In the rows, 128 means zero.
Rotation paths and how fast each direction turns (degrees each step)
Each turn is a multiple of 5 degrees from 10 to 175, or 0.
Each row of a path follows its step; steps can be skipped.

step 0: [125 138 128 112 116 134 129 129 132 126 130 123 125 140 143 133 121 127
 120 124 129 128 126 125 125 127 123 128 126 128 124 130 122 128 126 122
 123 123 131 129 133 112 118 128 122 133 136 128 129 115 132 135 131 126
 126 135 139 123 133 126 119 129 141 126 116 125 130 135 133 124 135 114
 133 129 141 123 133 125 140 126 124 122 120]
step 4: [136 143 122 120 124 135 140 127 127 142 124 131 123 128 138 131 132 130
 122 124 133 125 129 125 127 133 126 129 132 117 139 136 119 138 130 130
 126 135 126 132 124 125 121 138 132 127 126 135 137 122 130 129 117 133
 141 128 128 133 124 115 143 124 133 129 126 126 131 123 130 135 134 142
 143 126 138 120 134 131 129 123 131 126 131]
step 7: [128 126 131 123 125 133 132 121 118 131 121 127 112 142 126 124 135 136
 117 125 133 124 125 124 126 128 129 134 130 129 118 142 126 131 136 130
 141 125 129 117 128 124 124 131 124 123 124 139 135 130 127 122 123 138
 127 139 142 130 138 131 122 129 135 128 119 126 123 126 122 128 134 129
 136 125 144 133 131 123 126 135 136 139 138]
step 12: [136 126 127 127 121 133 129 121 124 134 126 136 133 147 139 132 120 121
 127 117 137 135 126 123 133 127 125 124 134 136 138 136 127 129 122 127
 121 134 136 123 124 126 130 140 127 126 124 136 129 123 135 138 134 127
 128 128 132 132 116 117 123 125 137 122 135 120 120 133 135 135 129 120
 121 130 124 119 137 135 136 140 126 118 131]
step 13: [144 129 133 125 127 133 122 122 120 130 122 132 144 132 129 123 121 125
 131 125 130 128 124 134 139 121 122 111 132 134 136 123 126 135 131 117
 130 131 131 124 139 124 130 128 125 140 124 128 116 125 128 123 121 120
 129 124 138 134 136 130 122 137 123 123 140 127 124 135 114 131 135 117
 122 118 130 130 132 123 134 134 133 131 130]
step 21: [124 140 122 124 123 132 123 128 119 133 127 118 142 119 124 123 113 136
 140 137 125 115 128 129 137 123 135 131 127 134 132 129 130 132 124 136
 137 131 132 134 124 125 135 131 127 132 130 123 132 121 133 132 122 117
 132 117 132 135 128 128 126 133 128 125 127 115 124 122 117 123 131 136
 126 128 130 131 129 127 124 118 141 146 134]
step 40: [129 126 122 129 116 128 135 131 119 130 117 120 139 123 120 132 112 127
 129 127 127 112 125 129 129 127 119 131 120 131 124 128 131 137 127 123
 127 125 124 139 134 125 135 127 134 127 122 132 129 144 121 127 123 123
 134 133 133 132 135 128 128 127 133 128 130 110 122 139 126 132 139 130
 136 132 138 133 123 124 116 118 128 140 132]
step 43: [139 123 124 130 123 126 128 125 128 139 130 127 130 127 125 131 124 132
 119 121 120 126 121 125 128 139 118 107 126 132 136 123 135 145 127 126
 128 127 127 137 134 123 124 123 126 139 129 137 125 122 130 118 115 128
 125 121 142 132 136 126 127 126 123 130 123 122 121 139 123 129 133 128
 127 119 133 116 132 124 129 132 138 123 125]
step 45: [123 134 138 124 131 134 128 136 123 133 120 134 116 130 130 135 133 116
 136 122 132 124 124 132 126 127 127 138 132 140 126 133 123 130 142 124
 130 127 140 120 141 132 131 135 129 136 125 130 140 131 128 130 133 136
 136 131 130 131 138 131 127 130 138 114 119 121 118 119 125 122 137 130
 121 130 124 116 120 134 128 133 126 125 122]
[129 130 128 126 129 129 130 128 128 126 129 126 127 128 127 132 129 128
 128 128 124 125 130 127 129 128 127 127 127 129 127 125 128 126 128 124
 128 129 129 130 128 126 127 126 130 128 129 130 124 127 128 127 129 128
 129 131 128 129 128 126 126 129 127 127 128 126 129 127 128 128 128 128
 127 129 126 127 127 128 127 129 130 130 127] : 135
[127 128 128 130 127 130 131 129 127 129 127 130 129 124 130 131 126 127
 130 130 132 129 129 127 127 127 127 130 128 127 126 128 128 129 126 125
 128 128 126 130 126 128 128 128 128 129 128 129 128 128 127 131 128 129
 131 128 126 128 130 127 127 128 127 130 129 128 127 127 129 127 127 129
 129 125 128 127 127 130 127 125 127 128 128] : 60
[127 126 130 132 130 131 128 130 128 127 128 128 125 127 129 128 130 127
 127 128 127 127 127 125 130 127 128 130 126 128 129 128 126 126 128 129
 127 129 127 127 125 130 127 128 129 128 128 129 130 130 130 128 129 128
 128 129 128 130 128 129 127 127 131 128 130 126 125 129 126 129 130 126
 128 129 130 128 126 131 126 130 128 129 129] : 85
[130 129 127 127 126 129 129 129 129 125 129 127 127 128 127 129 127 128
 125 126 128 128 126 128 129 127 126 126 128 127 131 129 128 127 127 128
 129 129 126 124 127 128 128 130 127 124 128 127 127 126 127 129 130 129
 125 127 126 129 127 128 129 128 129 127 127 128 127 125 127 128 128 128
 130 125 128 125 126 129 129 126 127 125 128] : 95
[126 128 128 127 128 130 126 128 127 128 128 127 127 126 127 129 129 128
 131 127 128 128 130 126 128 128 127 128 126 127 131 129 128 130 128 129
 128 131 124 129 127 128 129 130 130 126 127 128 127 127 127 125 130 129
 128 128 130 128 129 130 127 127 128 130 126 127 129 129 130 127 129 131
 127 129 131 128 129 125 131 126 128 130 125] : 20
